One turning vector, and how many steps it has turned:
The counts run from 0 to 679.
-42  -2  0  -21  -28  -56  -13  -16  -22  4  -30  2  -4  -12  19  -1  11  -11  18  -11  41  26  -9  20  -42  21  0  3  -9  32  -14  -38  -28  71  -30  -1  11  3  22  23  8  14  -5  -12  -11  -65  -29  19  -4  50  18  -3  -16  -23  -7  8  37  31  48  5  42  60  -16  18  -35  26  14  -46 | 1
57  0  14  26  -5  14  -44  19  -19  -2  -13  -23  32  3  7  27  39  -29  21  31  -7  -1  -1  -38  -25  -81  -44  -34  -13  -6  13  5  -53  12  -17  7  -39  0  27  -4  -22  -13  30  -17  11  34  36  39  -43  -35  6  -2  -14  21  -22  23  -20  12  28  15  5  -35  1  -52  27  -18  -29  10 | 271
-20  -6  20  22  -20  -2  21  -46  -1  31  -34  38  28  -90  28  -10  23  52  -18  6  29  -8  -17  26  -17  -20  17  -3  -7  11  9  30  3  -3  37  -24  -16  53  16  19  20  15  47  5  49  16  -20  1  31  33  2  18  4  15  6  -22  40  -9  -31  36  10  23  4  -2  30  -1  -31  -33 | 623
1  -43  25  -16  -33  -2  26  -5  -11  10  13  -11  34  -45  26  -18  -19  -27  5  32  49  -38  -21  13  14  -2  -15  3  48  -43  -23  41  42  13  -25  -19  10  19  34  -22  2  16  47  -36  -20  -15  17  42  11  -19  17  -24  -36  -27  19  11  28  -13  1  29  35  40  -27  -47  23  28  -1  -52 | 232
-17  -19  21  -37  -6  25  3  -3  4  48  5  -40  32  -26  -49  -12  27  -40  23  22  20  23  -1  31  -1  -15  -40  -18  8  36  -10  -42  15  34  -32  -28  -33  49  1  -31  -45  -4  -13  -32  0  -15  18  34  -14  -23  12  3  -50  -25  4  16  -28  -8  -23  4  22  -35  -53  -44  2  29  34  -30 | 525
-23  -10  -20  -23  39  -7  11  -16  14  33  34  -6  -33  -2  -1  -26  -4  -17  -22  -19  -29  57  0  7  -24  -24  -5  14  -14  -18  -12  -33  23  -10  -37  18  -24  -11  -16  -21  -11  -47  -17  30  -23  8  55  -52  -44  -4  -57  -2  9  15  42  14  -55  36  -17  -15  -17  4  -30  50  2  14  25  55 | 124
29  28  26  24  -21  -18  8  -15  -3  29  4  -22  21  -17  11  -16  8  -6  22  1  -11  40  -7  0  -49  -40  -20  8  22  9  -52  -28  40  1  -33  35  -20  -3  9  -15  -9  -36  14  23  5  73  15  1  -75  -10  -2  5  32  -17  45  30  -19  -21  -27  21  -36  -4  -25  -45  24  -38  21  -23 | 283
-19  52  -4  -55  -28  3  -11  26  -2  -30  -48  12  -32  -7  25  39  46  3  19  27  37  24  -48  -44  -10  6  17  -6  -34  19  -19  9  -38  22  -9  17  -10  39  32  14  -45  45  -5  18  27  0  -7  0  -6  8  2  11  -54  -9  -3  23  -14  20  -56  -38  -13  -51  18  12  -20  -22  3  -2 | 97
-36  34  0  -32  6  28  -5  -7  -1  -4  -31  28  -4  -29  25  47  35  -3  30  36  11  -5  -35  -21  14  22  14  -4  -10  -14  4  21  -22  -21  23  17  -24  46  16  40  1  29  14  63  55  21  0  1  8  31  -16  51  4  35  28  18  3  22  -54  5  -13  -29  40  24  19  -60  -30  25 | 323
-49  -14  0  19  7  -20  38  -8  4  17  -9  24  -4  12  22  -60  12  0  12  27  14  -25  36  48  -52  35  -33  -7  32  -28  -6  25  7  53  43  4  2  -13  -20  -50  -37  -5  24  -24  0  -52  22  11  31  -17  -18  -33  -38  -41  25  0  -18  -19  5  4  57  0  9  4  -24  26  4  -48 | 167
10  -10  35  9  -9  -38  -15  18  5  -26  14  82  42  7  10  16  -8  -35  47  -47  29  -41  -15  9  45  12  0  -9  29  -39  -1  46  -16  -15  -2  -23  37  -4  27  8  39  -4  -7  3  18  1  4  67  31  -32  28  39  14  3  -32  9  52  -26  61  25  -2  -17  -7  5  -11  -5  28  -8 | 18
-32  -39  19  9  62  47  -11  -54  11  22  22  -14  54  -17  -40  9  -37  -15  27  37  -39  14  3  52  -25  35  -64  -30  6  -21  8  10  8  -11  -19  -17  -32  29  6  -10  12  -9  -36  36  36  6  30  37  -21  -19  4  1  7  40  -22  20  22  10  18  0  -29  -21  -16  -49  12  -5  8  -25 | 74
-3  8  -8  -11  2  -24  1  -23  29  -17  1  51  -21  -6  31  38  -54  5  18  -14  13  24  -40  18  -17  36  -30  -7  18  -36  -38  41  3  2  -42  -13  11  -15  39  12  45  1  -27  37  24  -20  11  55  -15  -23  31  -40  32  8  21  12  48  23  36  2  -32  17  -43  -1  -12  11  59  -21 | 245
-18  -15  -10  0  8  -3  13  7  -35  -39  42  -17  -7  9  20  4  19  -24  -5  76  6  -24  -14  -13  -11  -4  -14  4  -30  -15  -28  11  -30  -10  -11  -4  6  -19  -8  -31  -57  -29  2  12  -23  30  34  -24  20  -50  -28  -9  -62  -12  -36  59  -39  -3  -38  -27  18  -70  26  -6  -17  4  -25  -13 | 91
-47  22  -15  -23  23  -12  4  -18  10  -8  7  5  -18  6  -6  57  7  8  3  22  -1  31  -27  8  -39  59  -36  -9  -21  24  -67  -12  -22  20  -20  -40  12  -5  15  -10  -25  -21  -54  54  30  -18  10  40  -23  -42  10  -17  -18  4  -18  23  -13  -18  -4  -7  -16  -63  -14  -3  -33  13  55  -25 | 85
27  12  19  51  2  -43  -47  6  -23  12  -20  3  20  -2  -11  -5  25  12  -18  -33  -38  17  22  -16  -30  -50  -1  2  -31  42  18  -30  -57  21  -21  5  29  -11  3  -7  20  -43  14  -11  -4  -12  6  11  -43  22  -16  29  -16  10  -76  8  24  19  60  31  0  35  10  33  7  24  -28  21 | 433
16  -33  -3  18  10  13  -39  35  -10  47  19  -1  37  -36  -78  -7  33  10  12  29  -14  -2  22  57  32  -24  9  -4  -34  47  58  -33  -41  0  -9  -29  6  24  -10  -7  -16  -14  -25  -28  10  -15  25  8  -5  17  13  34  -11  -10  -26  3  6  -4  3  26  40  -32  -8  19  -22  -18  3  11 | 140
6  -12  -1  -18  8  -40  -25  -25  -23  -65  -31  8  -11  33  -1  -17  -10  10  36  -16  10  -12  0  -30  -31  -16  -18  -14  -24  -55  28  -15  -19  18  -14  1  -31  -17  -8  25  -22  -43  15  -14  -69  -30  -13  -6  66  11  18  -16  -27  22  -20  23  21  52  14  -38  21  5  -12  -1  -66  3  -42  -23 | 645
36  -9  1  28  33  -19  -62  9  -48  -47  -7  -34  18  36  -25  7  8  -11  14  -6  -27  -22  17  -36  -42  -44  -42  -22  -26  21  16  -6  -34  46  -3  26  -2  -13  9  10  -49  -22  5  -25  -31  -12  6  -3  -19  -8  43  -14  -13  14  -54  13  -22  27  18  -15  10  4  20  -48  -35  -9  -26  -13 | 45
-21  -36  -37  -41  9  19  -17  38  39  5  34  6  -5  9  -27  59  -18  -53  -1  43  21  -5  -32  -3  33  41  -23  -9  15  0  -22  12  -26  20  -29  -36  6  18  34  3  -20  13  -63  22  16  -24  24  48  -19  -42  21  0  -20  11  -29  24  -23  5  30  3  17  -46  -36  3  -5  7  54  -1 | 309
-50  -46  15  -23  53  49  6  -31  -2  21  38  -53  38  -14  -42  -17  -22  -36  -14  -16  -25  -5  17  24  -1  29  -75  -2  27  -4  -13  6  45  14  12  -18  5  50  -4  -25  -40  0  -23  9  -17  -53  23  0  -5  -26  -4  -2  -18  40  -26  6  -4  -8  -10  -15  -5  7  7  -32  9  39  22  -23 | 298
-43  -25  11  -19  14  -22  -32  -35  15  -38  -2  39  -15  7  0  18  -13  -23  10  -62  2  28  -33  1  -14  55  -39  -6  5  20  -24  24  -16  30  -18  -12  41  29  37  27  2  11  -46  32  4  -35  -19  17  -10  -9  33  -1  30  29  -52  5  15  14  31  -34  -35  20  8  17  -16  22  59  -21 | 471
11  -24  -17  37  16  27  -44  7  32  50  10  -19  23  -47  -22  -21  -3  45  6  13  -11  42  10  37  1  -12  52  -25  -4  11  32  -3  0  13  -14  -6  -35  19  -11  5  61  -23  -5  22  42  22  58  0  -64  24  0  0  11  36  22  -15  9  15  4  22  17  -21  -34  24  20  -6  -8  20 | 367
42  -5  13  7  -5  -26  -30  50  -48  6  -16  10  24  5  -28  65  0  20  0  -25  11  -36  20  -18  25  -14  -6  0  -15  42  3  -18  -6  19  2  -22  39  -3  25  20  -25  -15  -23  -43  -9  -36  -24  48  5  -1  67  20  -17  -7  -29  -8  29  -22  41  50  24  9  0  -27  -41  0  27  -2 | 440
-7  -8  -30  -7  8  -32  -32  24  23  43  -30  19  -6  10  -37  30  -10  27  -9  20  -15  24  26  16  1  37  2  -6  -7  26  -10  -41  -18  47  -19  -26  -1  -18  -12  13  -2  -33  -45  -18  10  -65  -5  32  -20  22  20  -7  -18  -24  5  -4  18  24  56  46  42  13  -47  45  -32  -4  37  1 | 601
-38  -14  -33  0  36  18  0  -14  24  -40  8  10  -15  15  -1  28  -34  -40  -12  65  -42  -9  13  -47  -6  77  -36  1  24  -33  -43  35  -18  -6  -8  14  17  -2  5  9  -7  10  3  83  -1  -8  10  8  -30  8  -20  3  -21  36  -42  26  -7  28  4  -2  -17  16  28  19  49  -31  -12  -8 | 80
48  15  -5  18  -20  -37  -30  46  -28  6  -9  -14  24  -1  -17  64  10  35  -4  -25  29  -21  -1  -19  -6  -21  24  -3  -15  44  -27  -17  3  49  -17  -41  33  -20  34  19  -22  -29  -17  -31  -5  -15  -3  40  -34  -13  72  -8  -16  -13  -14  -2  23  -19  31  38  20  -12  -27  -43  -57  2  44  -23 | 441
-51  33  7  -20  20  15  -32  -4  -24  10  -14  -37  17  11  -7  -20  -5  -37  41  -50  -10  39  14  2  -23  52  -9  0  29  30  -43  -27  31  65  -11  57  33  23  0  17  10  12  -14  40  -9  -19  8  -17  -62  46  1  31  12  13  0  17  -4  12  -10  -28  -32  31  23  9  -7  6  28  -26 | 293
40  27  4  10  8  24  -38  7  13  -34  -26  19  -7  3  -18  -37  12  3  59  22  -14  -9  12  5  -14  -26  -26  -40  -14  -12  57  27  -5  7  10  47  -23  21  -13  -6  -62  21  28  7  14  23  26  -24  16  2  27  7  -4  -18  28  -1  -23  29  -71  -35  -10  -33  24  -22  -17  -72  -44  -15 | 109
-21  -56  -31  3  71  0  -43  9  9  19  3  16  -1  19  -45  -20  -53  14  -21  -13  -35  -26  24  -20  33  53  -2  -7  22  -32  45  19  18  12  23  -1  7  4  -25  20  -10  -27  -8  -13  -8  -51  12  -22  -6  7  3  17  -30  39  -38  -26  -5  35  34  18  31  32  -14  46  2  16  -19  40 | 598
27  35  -23  -40  -1  15  21  5  48  13  -17  38  -40  4  -23  9  -13  6  -4  -18  -12  14  10  -25  -9  26  -54  10  14  -32  -20  -18  59  -19  -1  17  -13  12  -17  -7  -62  -18  -6  34  3  -37  8  6  11  6  25  -10  22  -21  102  -27  -14  21  -72  21  -23  21  -29  -12  -11  -35  26  11 | 117
-8  20  -23  -25  -32  5  -23  19  59  27  -14  41  2  -24  -27  18  -3  -12  42  31  10  30  -13  37  26  51  20  9  15  31  -22  -15  -6  10  -56  8  10  29  13  12  -2  22  -32  52  44  1  2  35  -31  18  37  28  -5  -43  35  6  29  3  -28  10  -8  -21  -36  21  -3  -55  44  -35 | 537
-26  -27  -22  10  61  16  -20  12  19  53  -12  31  33  2  -30  22  -37  30  12  23  -18  -27  21  0  18  80  -3  -17  34  -34  9  26  17  13  55  -26  -28  3  -22  32  6  -24  -27  7  53  -15  3  31  -10  -4  28  20  6  27  19  -15  -2  -19  38  60  31  -18  -26  24  4  -23  11  24 | 374
-18  11  -13  10  -10  1  30  -4  -30  -38  43  -12  -13  -26  -9  16  43  0  -24  34  -11  -24  4  9  1  -5  -14  35  -43  26  -27  -4  -25  -34  3  -9  68  14  6  -5  -37  -17  -10  65  -36  -21  3  -37  27  18  -16  12  -15  -2  -39  44  -16  -1  -66  -27  -13  -24  73  -3  -26  -16  -16  -19 | 89
27  -19  17  8  2  -43  -6  -2  6  20  -5  45  19  -21  35  -36  1  11  8  -73  25  37  -19  1  13  -53  53  -3  -3  -37  20  23  -4  -29  -16  -15  -20  -1  16  12  55  -54  20  6  0  58  28  -11  -4  -28  -28  38  -10  34  -1  -3  -6  5  12  2  -3  -41  -49  51  8  31  -8  41 | 189
-7  4  -27  -13  -17  11  23  44  25  36  -1  -16  -10  -15  -44  -19  24  14  -47  4  -9  14  21  12  32  5  26  33  -13  36  -12  -15  22  1  -27  -6  58  22  -18  -48  -21  4  12  11  -18  -53  40  -30  -31  12  -20  0  -79  -31  -9  -15  -3  1  -48  16  -1  5  -23  32  5  43  22  13 | 135
16  -58  -40  15  9  -12  -18  19  23  -17  37  14  -41  -1  31  -36  3  -25  -23  2  33  -31  7  -15  8  -14  -29  -22  0  -48  35  46  -60  24  21  -29  3  -15  -5  31  -1  -20  14  -8  -39  -44  42  -4  13  0  7  -20  4  41  6  -11  -46  44  47  -14  65  18  17  37  -5  0  -16  8 | 176
17  -57  6  -44  3  8  -15  -14  -29  5  15  -38  25  -36  -6  10  -35  -37  -6  16  10  -4  -41  -41  39  -17  22  9  35  -35  9  18  69  -30  -63  23  -11  40  25  23  -13  19  16  -7  -12  36  15  -43  -11  -11  0  16  -15  43  4  25  -12  25  -42  -13  -20  13  -18  -30  28  -3  -3  23 | 61
-2  -19  8  7  3  -69  31  -73  25  -7  8  61  -31  -21  47  -22  -12  4  -45  -47  -15  31  -15  -2  -61  -31  -47  4  -9  -35  -17  10  0  -28  -20  -20  -13  -5  15  -10  -3  -64  19  8  -36  -2  -11  -8  24  -10  -33  -18  25  9  10  4  4  20  14  11  -17  41  -26  31  15  28  6  -11 | 641
-14  -30  15  10  -5  10  10  -85  -2  3  13  -16  17  -66  20  -4  -8  11  -28  4  -17  19  -19  31  -62  -8  -43  3  -6  10  -6  7  4  -5  -30  0  1  39  12  16  25  8  13  28  18  -7  1  -7  -24  42  0  -31  47  31  0  21  39  43  -16  11  -30  79  16  -34  38  -6  -3  -42 | 463
7  42  21  46  17  3  8  -18  -5  36  6  6  16  -8  9  9  34  -22  -9  -49  -35  27  32  -20  -48  -25  -56  1  5  17  -58  -25  15  9  22  10  9  4  -12  4  -24  -46  -13  49  10  16  19  26  -72  -11  -8  23  61  11  24  14  -39  -26  -4  33  -28  -4  30  -24  23  -26  33  1 | 508
